A single turn carries every row of the set below to another of its rows. Some are shown first; where does it send the rows asked next?
pami: [ 16  -8  -5   7  -2 -27  14  14  -4   4   4  -8  15 -24   2   0   1 -16
 -16   7  -3]
dezil: [  9   8   7   1  -6 -12   8  -8 -10 -12  -9   4   1 -19 -22  -3  -1 -10
 -26  15   8]
Dugi: [ 17  -4  -6   6 -13 -32  21  10  -4  20  12   6   4 -26   3 -11  -7 -18
 -14   9   8]
det: [ 16  -3  -2   5 -23 -36  18  13 -12  11  10   9   7 -22  -1 -13   0 -15
  -4  14  -3]
Gat: [ 18  -7  20   8   0  -6  -8  -7  -6   4  -7  10   9 -34   9 -11  -4 -36
 -13  10   7]
fiz: [  2   5   6  -2 -12 -25  18   8 -13  17  14  -2  -2 -24   9   1   4 -15
 -18   6   0]
Bop: [ 21  -6   7   9   0 -10   1   0  -2   6 -11   5  15 -37   1 -16   2 -30
 -22  11   4]
zusut: [ 22 -19  16   6 -17 -12  -8   1 -17   8  -4   1   7 -23  14 -16   9 -14
 -21  13  -7]
Bogod: [  7  -3  11  26 -26 -29  -9  11 -19  -4   5   8   7 -17   0  -3 -18 -17
   4  13  12]
zuta: [ 10  13  12  -6 -21 -25   0 -11 -26 -16   3 -11  -7 -30  -2 -12  -7 -16
   0   6  14]
kolu: [  3  11   8 -10 -26 -18  11   0  -9   0  -4 -11 -10 -37   1  -3  -5  -8
 -23  12  17]
feko: [  7   4   9  -5 -17   0   8  -9 -21  11  -6  11   0 -20  -2  -8   0 -23
 -28  18  15]
libik: [ 13  -7  10  -5 -12 -24  14  14 -19  14   8   1   7 -22  10   3   6 -15
 -10  12  -7]
nopev: [ 15   4  10  23 -11 -18  -2  10  -2   3  13   4   3 -22   6  -2 -24 -13
  -6   9  27]
tute: [ 19 -14  -1  17 -19 -14   4  -8 -13  12 -10  12   0 -18  -9 -17  -6 -13
 -28  16  17]
zil: [ 23 -20  16  14 -23 -15 -17  -6 -16   1  -4   4   5 -22  15 -18  -4 -21
  -9  12   1]
muzi: [ 24  -1   2   4 -28 -18  10  -3 -13  -4  -5   8  -3 -15 -14 -15  -7   2
 -17  22  18]
riv: [  8  13  10   1 -28 -16   5  -3  -2  -4  -6  -6 -10 -37   5  -6 -15 -12
 -10  12  28]
dazoz: [ 24 -11  13   4 -21 -36  -2  -6 -24  -2   7   4  -6 -22  -6 -23   0  -7
 -11  12  -6]
ber: [ 19 -11  18  11 -20 -35 -12 -11 -24 -13   1  -4  -7 -21  -3 -15  -5  -9
  -4   6   0]
Rolab: [ 12  -2  18  16   3 -16  -8  10  -8  -5  10   2  11 -19   3   9 -21 -21
  -6  10  12]
dazaz: [  8  16  11   3 -26 -16   4   0  -2  -3  -3  -8  -7 -40   5  -2 -14 -11
 -11  13  27]
puf: [ 18  -8  19  12 -22 -36 -13 -10 -27 -10   6  -5  -6 -22  -3 -13  -6 -10
  -3   9   0]
nif: [ 21  -6  19  12  -3  -8 -10  -4  -5   5  -3  10  13 -34   8 -10  -7 -36
 -13  13   5]
Beke: [  5   5  -5  10 -13 -31  15  10  -5  -1   7  -7   9 -20  -2  -4   5 -14
 -14   5  -7]
lon: [ 20 -10   5  11   3 -15   0 -10 -25  -4  -8  -2   4 -16 -14 -10   4 -10
 -25   8   7]
Bep: [ 10  -5  19   8 -16 -15  -9  11 -23   3   9  10  11 -18  10   4 -17 -27
   2  16  11]
Kub: [ 13   4  22  13  -4 -16   1  -1   8   6  -7   8  -3 -42  -2   1 -15 -20
 -17  13  18]
Tinut: [ 10  16  10  -1 -22 -28   0  -8 -25 -16   7 -12  -5 -32  -3 -11  -9 -16
   1   8  16]
liteb: [ 21 -19  17  16 -23 -17 -19  -4 -18   1   0   1   7 -22  14 -15  -4 -21
 -10  14  -2]
nir: [ 14   2  13   3  -9 -22  14   0   2  13  -8  10  -6 -44  -8  -8  -9 -17
 -24  14  18]
folov: [ 12   3  20  11  -5 -16   2  -4  10   2 -11   7  -6 -40  -3  -1 -14 -19
 -17  10  18]
Fofa: [ 24  -2   8  -9 -17  -6   5  -6 -36   2   0   2   1 -16   0 -13   5  -8
 -15  16  14]
lus: [ -2  12  15  25 -11 -26  -7   6 -23  -8   8  -2   3 -19  -2   3  -9 -17
   0   3  12]
vadu: [ 12   9   0  -6 -21 -29   6  -7 -20 -17   5 -13   0 -28  -9 -19  -1 -13
 -12   9   4]
Fimu: [  4  16  15  16 -14 -14  -1   6 -21   6  16   1  -1 -23  11  -2 -13 -18
  -1   6  25]

Fofa turns into muzi
fiz turns into Dugi
Now these:
nif turns into liteb
nopev turns into Rolab
dazoz turns into vadu
Gat turns into zil

A single turn carries every row of the set below to another of its rows. Some are shown first; where does it send the rows asked next?
vano: [  4   2  20   6  11   7  18  12   3  10   7   6  -5  -4 -15   0  -3  -5
  10   2  19 -15   8   5]
pinog: [ 10   4   2   1   2   6   1  -3   9  -4   2   8 -18   2  -9  14   7   2
  15  13  23   4   0  -8]
torup: [ -6   7 -10   0   3 -11  -8  -3  -7  -2  -9   1  -2   0   9  -7  11  -6
  -4   0 -10  -2 -15  10]
Pibab: [  9   8  14  -4 -11  -7   8   8 -13   2 -21   3   7  -1   4  -1   2 -24
 -10   2   1   7 -10   0]
zibo: [  8   3  18   6   0  11  13 -13  10  -1 -13   3 -18   4  -7   2   0  -6
  11  15  13  13  -5  -6]
Bol: [ 14   4   2  13   1  11  -2   1  10  -5   6   5 -14   8  -9   9   6   4
  12  11  24   3   6  -4]
fotik: [ 10  16  20  15   8  12   2 -15   5   5   1  -6   7  -2  -1   8 -16  -5
   8   5  -5  -9  -5   1]
noro: [  7  -6  10  11  11   6  -5 -14   9   1   8  -2   0   8   4  15 -11   9
   2  13  10   7   7   1]
lum: [-11   1   7   6  -7 -20  -4  14  13   6  -5   1  -1  10   4  18  -1  -9
   3   5  -4 -19  -4 -14]
mago: [  6  14  17  16  18  13   7  -1   0   1   3  -1   7  -9   4   5  -9   2
  11  -2  -2 -17  -3  -1]
tesus: [  7   2  20  12   4  12  13  -9   9  -2  -6   2 -13   4 -13   4  -1  -8
   6  19  21  11  -1  -1]
Gid: [ -9   4  -8  -9   5 -16  -7  -4  -8   2  -3   1   1  -4   1   2   5 -12
  -7   7  -4  -2 -14  13]
fakab: [-13  -6  14   6  -6 -19   1  15  12  10  -9  -2   5  12   5  11  -3 -10
   1   7  -7 -17  -1 -10]
fas: [ 3 -8  9 13 18  6  1 -3  7  0  9  2 -5  6 11  9 -8 16  4  0  9 -1 10  1]
guta: [ 15   7  23  17  -6  17  10  -6   9   7  -9  -4  -5  10  -9 -11  -4  -9
  10   7   4   1   3   3]
muku: [-14  -8  16   9  -4 -15   3  16  10   4 -14  -4  10  10   7   8   1  -9
   2  15  -7 -11  -5 -10]
rusem: [ 17   6  19  11  -8  18   7  -3   8   4 -15  -4   0   8  -4 -12   3  -5
  18  12  -1   4  -1  -1]
Gisar: [-10   7  -4  -5   4 -15  -2  -9  -6   3  -8   3  -8  -2   6  -4   3 -12
  -8  -2  -9  -2 -16  11]
figuf: [-12  -4  -2  -6   5 -15  -1  -4  -6   5  -9   1  -3   3   8  -9   4  -7
 -10   1  -9   2  -9  16]
nor: [-14   0  11  14  -5 -15   2   7  14  -4 -18   1  -8  10  11  13   3  -8
   2   8  -4  -8 -12 -18]
Besak: [  8   5  18  12   8   8  -2 -21   8   5   3  -5   3   4  -2  14 -18  -4
   3  14   3   3  -1   1]
baf: [  3  -2   1 -10  -5 -16   4  14 -10   2  -7  12  -9   2   8   8   5 -11
 -13  -8  15   6   1  -2]
kosu: [  1   1  14  15  24   9  10   4   1   0   7   3  -1  -5   9   5  -7  12
   7  -5   5 -11   4   0]
pil: [-12  -4  13  15  -6 -11   0  12  12  -3 -19  -3   3  12  11   7   5  -7
   3  13  -8  -6  -9 -15]
bozi: [ 11   2  19   2   3  14  11  14   1   9  -4  -2  13  -3 -12  -6   4  -6
  19  16   5 -10   3   4]
Zoz: [  5  -2  19  -5   7   4  18  12   4  18   4   6  -6  -2 -11  -3  -3  -4
  14  -2  11 -16  11   4]
Delir: [ 12   2   2  -1  -1   3   2   6  10  10   9   9 -18   7  -5   4   2   5
  17  -6  15 -11  12  -2]
Zito: [ 11   9   9  -4 -11  -7   5  19 -14   6 -15   5   8   0   8  -5   5 -17
  -6 -10  -2  -4  -3   2]
poga: [-14   3   7   9  -4 -18  -1   9  13  -1 -10   3  -6   7   5  20   2  -9
   3   7   0 -14 -10 -19]
repe: [ 12   7   5  -3 -14  -7  -3   4  -9  -4 -18   4   3   4   4   7   6 -19
 -10   8   7  15  -9  -3]
zaga: [ 16  10  16  13   1  17   5  12   3   5   1  -3  10   1 -13  -6   3  -6
  16  11   8 -12   5   5]
livo: [ -6   1  -9  -6   0 -15 -12  -3  -6   5  -4  -1   2   4   6  -5   6  -7
  -6   3 -10  -2  -8  15]
muf: [-12   0  -6  -4   9 -12  -3   1 -10  -3  -9   2   2  -4   7  -5  11  -7
  -6   8  -6   2 -14  12]
kek: [  7   3   1  -8  -4 -12   3  24 -15   3  -7  10   5  -2   7   3   9 -11
  -7  -8   9  -4   1   0]
piz: [ 10   3   9  11   3   7   8   4  11   8   7   7 -21   9  -6  -1  -2   3
  10  -9  18  -9  13   1]
Kip: [ 10   2  -1  -5 -14 -12  -5   4  -6  -1 -13   8  -9  10   9   7   5 -12
 -12  -3  11  14  -2  -4]

muku turns into fakab
Besak turns into fotik
Now these:
figuf turns into livo
vano turns into piz
Delir turns into pinog
Zito turns into kek

